rotation ticks, each row followed by its count of ticks:
The counts run from 0 to 426.
[ -9 -24  30  52  16 -13  13  -2 -40 -24 -18  16 -14 -14   1 -43   1 -22
 -10  -1  38 -37   7 -14 -19  -4  -9  -5   5  34  17  -2  22 -16  -5  34
  -5 -26  -7 -23  14 -26  -3 -11   5 -23 -27  27 -16   8   5   6  23 -13
 -42  -8  11  19   8  -2  22  -5  18 -15]
125
[ -4 -23  -2  22 -13  -6 -28  12   9   3 -21 -29 -14 -10  36  -7  34  -7
  -1  16  40 -14  12  16 -19  12 -14 -21 -16  13 -14  10  13  56 -26  23
 -10  -5 -18  15   8 -35 -11 -16  -4 -11 -14  15 -27   0  18  31  23  -6
 -29 -17 -10  23  48 -25  -4 -17  32  -3]
279
[-10 -25   5 -11  -3   6  23  39 -38  20 -18  13  -7  13   2 -28  -7   1
 -11  13  15 -38  14   3   8 -19  -8   5 -15  43  -2  33  11  49  31  17
   3 -30   3 -35  22 -17  10 -20  -9 -13 -35  14   5   9  33   9  -5 -15
  -2 -20  16  19  13  -6 -10 -20   2 -11]
315
[ 12  -9  -5  28 -27  -5 -18  -7  37  -6 -14 -31 -25  13  34   6  31   6
  32   6  54  11 -12  18  -1   6  -9   3 -30   4  18  -4   9  35 -43  21
  -3 -26 -16  -9 -12 -29  15 -29   1  -5  -5   8  -6  12  12  12  11  -1
 -41  -8  13  10  52 -18  -8  -1  21   6]
228
[-26 -16   6  10  10 -14  10  37 -23  32 -21  12  -4  37 -10 -23  22  -2
  -3   4  13 -26  21  26  10  -3  19 -16  18  32   8  -1 -18  20 -14  65
  25   5  20 -40  40 -23  -3   4   9   3 -33   2  16   9  -5 -23  -9  -1
 -11   7  32  24  -2   2  -9   0  29 -13]
50
[  3  -5   6  12   7  13  39  22 -43  30 -17  16  -4  43  -2 -23 -18   1
   2  12  27 -37  17   8   9 -16  13 -15  19  19   1  23  20  20   7  35
  24   5  11 -52  31 -32  10 -10  -1   4 -26  -5  19  30  20 -15 -26 -16
 -14  16  41  26 -13 -15  11  -9   9   1]
0
[-36 -31  -3   7  -1 -16 -34   5   0   4 -25   1 -16  -3   8 -14  41  -5
 -15   5  24 -22  21   4 -18  10 -23  -2   0  36  -7   5  15  42  -7  45
  -9 -25 -15   8  19 -41  -4 -30 -13 -20   3  36 -15 -27  15  18  11  19
 -37 -16  19  24  47  -5 -13 -10  15  15]
184
[ 11   3 -20  -3   1  14   7 -11  12  12   7   2 -36  18  -7  -4 -11   8
  18 -20  12   4  10  23  47  -2 -14  -4 -27   1  13   2  -6  37 -10   3
  10 -26   8 -39 -34  -3  24 -12   6  -5  -9   6   6  17  16  -2   0  29
 -47   5  61 -10  42  33 -29   1 -24  39]
353
[ 19 -23  16  60   0 -13  19 -16 -15 -19 -11 -18 -27  15  -1 -14  10 -10
  20  -1  49  -1  -7  10  11   0  31 -28  -2   9  24 -18  12 -13 -35  28
  -6  -4  20 -29   6 -31  -3  -2   7 -16 -29  18   7  34  15 -24  18 -17
 -49  13  11  37  12  -3   3   0  14 -19]
131
[ 15  -9 -19  -9  -4  25  -4  23  13  45  -7 -25 -13   8  13  10   6  17
  21  -1  24   6  31  36  32  14 -17 -22 -21 -12 -24  20 -18  62 -14   8
  19  -1  17 -18  -8 -16  -3  -3  -9   7 -23 -21 -10  30  22  11  -5  17
 -16  -2  32   3  39   0 -14 -11  14  30]
193
[ 20 -15  -4   9  -6  21  -4   9   1 -20  -6   3 -40 -13  32 -21   3   0
   4   7  40 -16   4  20  -1 -17 -17  -8 -32   0 -23  -5  19  55 -13   1
  -9 -41 -17 -21 -19  -5  21 -29  13   5 -40  14 -35  14  16  29  20 -21
 -12 -31   9   3  44  10   6  -6  19  -5]
259
[ 35   4 -24   9  -5  31  12   2  -2   8   6 -17 -40  14  19 -10 -16   9
  26  -3  28  10   6  33  34  -9 -16 -14 -42 -12 -10   5   8  48 -18 -15
   8 -27   4 -32 -32   3  23 -13  12   6 -30  -6 -15  39  24  17   2  -3
 -30  -4  30  -3  37  16 -11  -1   5  16]
258
[-10 -25   9  37  14  -4 -21  17   1  17 -34 -18  -6 -29  25 -21  32   1
   1   5  46 -17  29   6 -21  16 -22 -14 -10  20 -27  25  -3  25 -16  33
  -1  -9  -6   5  13 -41 -18 -16 -13 -14 -20   4 -38   7  14  25  23   0
 -20 -20   0  23  38 -24  16 -12  35   1]
189
[-15 -28  -9 -14   3  -6 -14   7   0  10  -5 -10 -17  -3  -9 -14  18   1
 -10  -7   4 -12  18  10  26   7 -28   3 -26  29   4  19   2  68  22  14
   2 -35  -4  -6  -9 -23   1 -13 -14 -30  -4  26 -16  -9  31  10  15  36
 -48 -16  30   7  45  14 -33 -13 -19  26]
359
[ -3  -9  19  46  -8 -34  38  -4 -29  -5 -17   4 -17  13  -1 -40   1 -19
  -1  -3  26 -14 -30  13   8   2  -9   7 -15  42  61   1   3 -18 -22  43
  18 -19  -9 -30  12  -9  13 -10  21  -7  -9  16  17   2  -1 -11   6   0
 -39  11  35  14   2   7  -7  -5  15  -9]
171
[ -4 -28  -6 -20  -1  15   3  34 -14   1  -9   7 -24  24  14 -11   5   1
  -1  13  27 -34  13  11   9 -22  10  -5 -14  22 -25  13  25  72  13  11
  -9 -34   8 -37  13 -24  15 -27  -4  -9 -46   9 -15   9  36   6  -5 -37
   1 -20  19  20  32   0  -4 -17   8 -15]
84
[-18   9   3  10  13 -11  40  25 -47  22 -24  28 -12  18 -10 -59  -2 -17
 -21  -3  -2 -29   3  20  10  -9 -11   0   0  36  35   4  -1   4  23  52
  34 -14   1 -34  18   1  17  -2  25  -3 -22  18   4  -5  -1   3 -13   9
 -19   3  44   5  -8  19 -17  -5  15   2]
346
[ -7 -15  16  43   4 -32  25  -5 -35 -23 -12  -1 -25   3 -12 -42  13 -24
 -16  -2  18  -5 -13  18   6   3   2  -8   2  34  50 -18  17 -17 -11  46
   0  -8   6 -22   8 -12  -5  -2  20 -24  -8  33   7  -4   2 -11  27  14
 -51  12  26  27   1  21 -17   2   9  -7]
216
[-35 -13  -4 -17  -1 -12  -3  31 -16   1 -15  19 -23   0  -4 -50  27 -19
 -23  -1   0 -31   5  32   1  -6 -21  -3 -13  36  17  -6   3  47   8  44
  14 -31 -11 -29  16   4   5 -13  21  -4 -30  29 -19 -17   1  13  19   6
  -7 -28  27  13  25  21 -35  -9  17  -1]
24
[-11 -37  10  -8  12   4   9  25 -44   6 -11   2 -12  -3 -15 -32   1  -4
 -20   0   7 -33  20   4   9 -12  -6 -15 -16  33 -18  39  24  57  35  21
  -5 -26  10 -18  15 -21   0  -9 -17 -28 -26  30 -15  -2  42   1  12   1
 -21 -20  13  36  24   1 -12 -18  -5   1]
360
[ 25   0 -10  23  -4  26  -5   9  16  31 -11 -23 -12   2  43   0   4  15
  28  11  45  -5  19  23   0  13 -28 -11 -24 -10 -23  23  -3  40 -25   7
   5 -14 -12 -10  -5 -34   6 -25  -2   9 -17 -13 -23  29  30  35  -1  -5
 -20  -8  18  -3  46 -27  20  -3  21  21]
143
[  2 -22  23  48   9 -20  19  22 -28 -13 -29  16 -14   2   6 -39   3  -9
   5   5  43 -26  -3  -3  -2  -7  11  -4  -6  40  29  -6   0  -7 -22  37
   3 -20   1 -33  19 -21  -2  -8   9 -14 -38  12  -8  14  -1  -7  22 -26
 -16 -11   9  25  10   0  15   0  36 -38]
80
[-27 -20   8  16  -4 -12 -19  26   8  -5 -27   6 -19  10  14 -11  43  -5
   0   9  38 -32   9  17 -13 -10   4  -2   1  34   7  -7   0  42 -27  50
  -6 -24  -7 -11  33 -32   0 -29   5  -7 -27  17 -16 -11   2   7  24 -22
  -6 -28   5  28  40 -13  -5  -4  41 -25]
370
[ 24  -7   8  23   7   8  39 -12 -37  16   1  -3 -15  35  -6 -16 -28  -1
  20  -5  28 -10  11   2  28   3  13 -18   3   3   9  26  26   4  -1  19
   5  -1  21 -43   1 -38  10  -2  -5 -12 -15   4  26  39  31 -19 -22  -3
 -45  26  48  21  -2  -3  10  -6 -13  10]
412
[ -8  -8 -17   0  -2  36  -3  14 -14   9   1   5 -24  -1  20 -18   7  -3
 -13  16  27 -26  34  18 -18 -12  -3 -30  -2 -15 -58  -4  27  68  -6  22
  -2  -2  -7 -15   1 -27   4 -30   9   6 -32  18 -42   5  22  33   4 -16
  -6 -12  23  10  29 -10  10 -15  25  20]
149
[ -7 -13  -1  10   4 -10  19  -4 -13  24 -12  -8 -15  47 -24  -2  12  -2
  11  -5   9   7  14  19  28   7  25 -22  20  21  17  -5   4  15 -19  50
  11   6  29 -42  12 -33  -5   9  -1  -6  -4   8  38  18  11 -33 -14  15
 -53  27  49  29   9  12 -21   2  -5  17]
417
[ 15 -18  14  25  11  16  23  17 -37  -4 -12  21 -13   8   7 -26 -24 -10
   3  11  45 -44   7  -7  -1 -26  12  -7  -1  27  -8  13  29  20  -2  15
  -2 -23   5 -39  10 -30  11 -23   1  -7 -44  22 -14  21  20   4   6 -42
 -13  -9  13  20   5  -7  34  -7   8 -21]
175
[-13 -15   3  22  -6 -17 -27 -11  14   9 -12  -2 -14  -5  18 -12  17   3
   6   0  35 -13   2  -1   1  13 -43  21 -29  34  15  21  -1  24  -1  27
   0 -47 -24  -1  -3 -30   9 -39 -10 -23   3  26  -7 -15  17  30  17  22
 -49 -23  29  -2  57  -2  -4  -9   0  22]
409
[-34 -12  11  14  25  -9  11  21 -27  30 -22  25   1  30 -20 -24  16  -5
 -13   6  12 -42  31  11   3  -2   7  -7  29  40   0  11  -1   8   6  64
  21  -4  11 -39  34 -39  -1 -11  -8  -7 -16  21  10  -2   6  -9  -9  11
 -19  14  48  22   5  -1   6  -5   6   9]
95
[-36 -18   4  15  17  -7 -29  17  -1  17 -30  21   3   1   8 -16  27   2
 -16   5  34 -42  33   0  -9   6 -22  11   3  43  -9   6  -7  20  -6  52
   8 -20 -15 -10  29 -47  -5 -29 -16 -13  -8  20 -18 -14   4  17  13  13
 -20  -7  36  10  33  -9  12  -7  17  14]
94
[  2 -34  16  38  15   5  16  22 -38 -12  -8   8 -17  -1  -6 -18   0  -5
   0  11  42 -30  21  -4   6 -19  31 -25   6  18 -20  -3  25  23  -6  25
 -14 -10  17 -37  13 -27  -5  -8  -8 -18 -53  16 -16  33  27 -12  17 -32
 -18  -6   4  41   8  -2  16  -6  19 -28]
130
